(in the rows, 128 means zero)
One turn sends every row of this set to another row. A few are shown first. Where does it send the rows asked after them?
noreb: [103 113 102 136 141  96 133 160 116 145 128 121 143 125 140 125 123 162
 107 132 145 116 112 147 152 130  95 121 114 126 171 165  76 141 138 169
 101 130 123 173 174]
loleb: [112 130 142 172 136 104 111 150 137 106 155  83 126 131 150 127 100 168
 117 133 152  89 115 123 153 128 122 108 177 114 173 175 117 143 137 106
  95 148 104 133 162]
Tof: [ 93 119 120 153 121 114 119 134 128 136 154 109 145 143 143 131 105 154
  97 157 137 108 137  84 161 136 142 133 121 135 180 145 134 168 122 146
 123 123 114 122 145]
kam: [159 105 136 146  86 103 141 143 139 128 118 116 139 136 117  94 113 138
  97 156 144 108  87 126 161 139 112 115 136 120 177 170  73 154 156 133
  81 129 150 136 159]
ritu: [122  90 119 147 128 131 175 132 149 123 135 104 137 162 147 125 100 143
 130 138 128  99 115 117 167 134  83 156 145 125 158 160  84 130 135 140
  90 145 143 147 177]
zogo: [117 115  96 172 111  99 153 163 168 140 155  95 189 145 118 115 101 145
 106 120 150 121 109 146 129 127 114 130 167 130 152 179 106 156 140 143
  89 151 116 144 145]
zuto: [134 101 135 162 154  96 138 121 140 138 101  99 140 128 143 104 114 144
 103 132 132 104 170 119 142 128 117 122 137 126 204 163 130 136 157 126
  99 158 120 124 164]
res: [136 112 114 179 123 107 134 131 177 157 171 115 155 146 135 123 124 146
 100 100 134 127 103 155 154 122 117 111 145 154 135 149 104 124 132 139
  96 118 140 133 153]
Nofa: [118 108 115 138 104  87 128 157 144 136 149  92 153 166 138 140 128 134
 109 131 132 149 110 150 127 151 105 108 157 110 166 163 107 129 152 173
 101 153 142 115 157]
Nom: [144  90 120 176 161 130 138 145 138 168 144 115 166 157 161 121 145 167
 113 146 140 110 105 123 133 133  91 113 150 107 172 186 118 127 131 134
  67 121 113 120 160]
nevi: [133 120 105 146 132 113 147 108 139 153 136 104 142 131 130 124 100 131
  73 157 147 148 128 143 172 119 130 114 153 111 174 149 111 134 118 122
 111 107 119 132 177]
vavul: [117  79 149 153 137  92 112 134 139 145 142 136 140 141 165 105 125 147
  99 140 141 119  93  99 134 149 107 125 112 117 166 174 120 126 148 154
  90 148  85 119 148]
pifug: [137 117 117 172 100  98 114 131 147 140 137  96 146 170 148 136 124 135
 126 103 162 136 145 134 154 146 108  94 111 136 177 166 109 144 115 116
  88 150 112 114 177]
tuzum: [122  98 140 170 135 125 112 113 132 139 133 118 140 136 131 142 116 163
 124 123 160 108 100 134 142 128 134 113 115 140 151 137  99 124 144 102
  84 118 131 131 117]
veva: [118 108 130 156  98 107 130 134 146 138 100 124 155 151 131 108 118 160
 102 114 138 109 112 117 159 126 115 127 124 114 163 160 145 130 136 128
  91  74  92 135 154]
bokal: [ 81 102 135 164 108 100 138 135 142 136 112 123 171 117 129 110 120 119
 102 104 139 106 131 123 154 137 115 127 145 125 168 166 113 138 143 128
  97 169  80 128 165]
Ziruv: [131 104 125 157 123 101 137 134 135 133 184  99 162 170 144 132 121 171
  89 123 162 107 173 124 157 139 116 102 135 119 172 168 114 138 122 130
 106 126 158 126 155]
keko: [152  95 135 169 135 122 146 143 134 129 128 101 153 151 157 118 100 133
  97 152 166  93  93 136 136 141  93 124 142  92 180 126  79 121 123 111
  85 118 105 120 161]
gekas: [112 108 129 160  99 102 130 133 140 138  96 111 147 146 130 135 118 172
  89 162 145 112 119 121 149 139 112 105 157 140 172 170 122 144 153 142
  88 184 152 128 164]
Sobit: [152 140 136 139 126 115 144 109 155 151 124 141 150 149 121 134 110 148
  95 140 118 120 133 121 160 140 140 103 137 125 178 151  99 130 127 115
  98 134 106 125 114]
kupek: [127 105 127 146 142 109 136 170 148 120 152 119 153 125 145 143 135 191
 119 131 147 126 115 127 147  88 100 150 164 138 188 160  87 144 140 129
 105 120 117 130 160]
tidut: [169  96 120 168  98 100 137 132 147 135 139 135 180 128 135 130 114 161
 109 137 154 111  86 117 144 136 120 133 135 130 185 167  58 151 111 137
  97 111 104 127 157]
dob: [132 106 143 152 130 115 148 152 120 122 154 105 122 141 113 116 119 149
 119 141 133  99 116 104 135 138 107 148 112 126 161 177 118 163 159  99
 121 112 101 135 172]
peze: [137 108 124 158 142  84 135 122 154 149 132 113 180 156 130 140  97 153
 103 152 155  82 115 133 156 150 114 114 143 125 154 164 102 126 101 118
 124 156  86 109 142]
Bop: [125  83 119 163 127 100 150 156 128 116 142 114 153 136 120 141 145 117
  81 111 119 119 135 138 132 148 114 106 106 107 171 157  94 146 156 148
  87 129 137 149 147]
dup: [101 104 140 159 121 128 144 127 122 122 135 122 118 134 138 119 123 153
  97 130 168 126  87 106 124 122 119 120 132 123 177 135  90 126 122 118
 102 129 135  86 171]
paf: [130  79 128 167 117 110 143 124 147 117 119 122 135 148 143  88 104 134
  99 115 129 123 118 142 142 137  88 125 119 135 162 187 120 153 126 150
 123 112 117 115 192]
fur: [128 120 139 170 118  81 143 120 148 135 147 146 142 131 116 103  95 154
 119 119 146 128 112 115 144 159 117 140 140 109 158 179 102 123 150 153
 109 168 106 132 128]
Bes: [123  95 122 152 117  92 120 155 136 131 140 121 118 137 142 146 152 148
 103 152 144 122 141 116 162 157 107 139 161 125 139 171 101 168 143 108
 125 141 126 131 151]
vedaf: [131 121  97 120 152 110 144 146 129 150 125 100 189 147 135 134 119 160
  92 128 141  92 123 107 184 135 115  97 139 148 172 159  98 146 112 144
  95 151 102 139 156]
Bod: [115 135 126 179 118 109 132 103 135 137 131  95 148 120 139 119 121 139
 103 121 115 127  91 142 178 160 115 117 153 108 170 169 107 155 113  99
  89 144 105 146 167]
Zuda: [138  95 112 150 109 129 176 129 133 121 147  98 147 155 125  98 115 130
  96 127 147 121 118 115 157 155  89 112 138 147 172 162 113 135  88 124
  79 128 149 116 145]
Somik: [120 123 132 140 146 138 146 157 128 136 139 131 147 181 159 114 112 154
  86 133 155 102 107 128 139 136 143 133 133 112 191 159 124 154 106 139
  92 136 136 142 130]
fupem: [129 114 132 146 127  92 102 161 142 107 130  78 150 147 126 128 101 181
 125 136 153 109 101 114 117 143 104 129 162 123 190 174  91 138 126 157
  97 123 109 125 131]
Zutev: [ 92  96 124 142 147 123 149 147 153 128 165 103 160 159 118 145 153 166
 121 135 103 115 108 115 144 134  98 102 151 128 191 158 115 136 126 116
  98 119 118 117 170]

vedaf moves to vavul
Zutev moves to dup
And these:
paf moves to Ziruv
ritu moves to Somik
bokal moves to Nofa
tuzum moves to Bod
fur moves to zogo

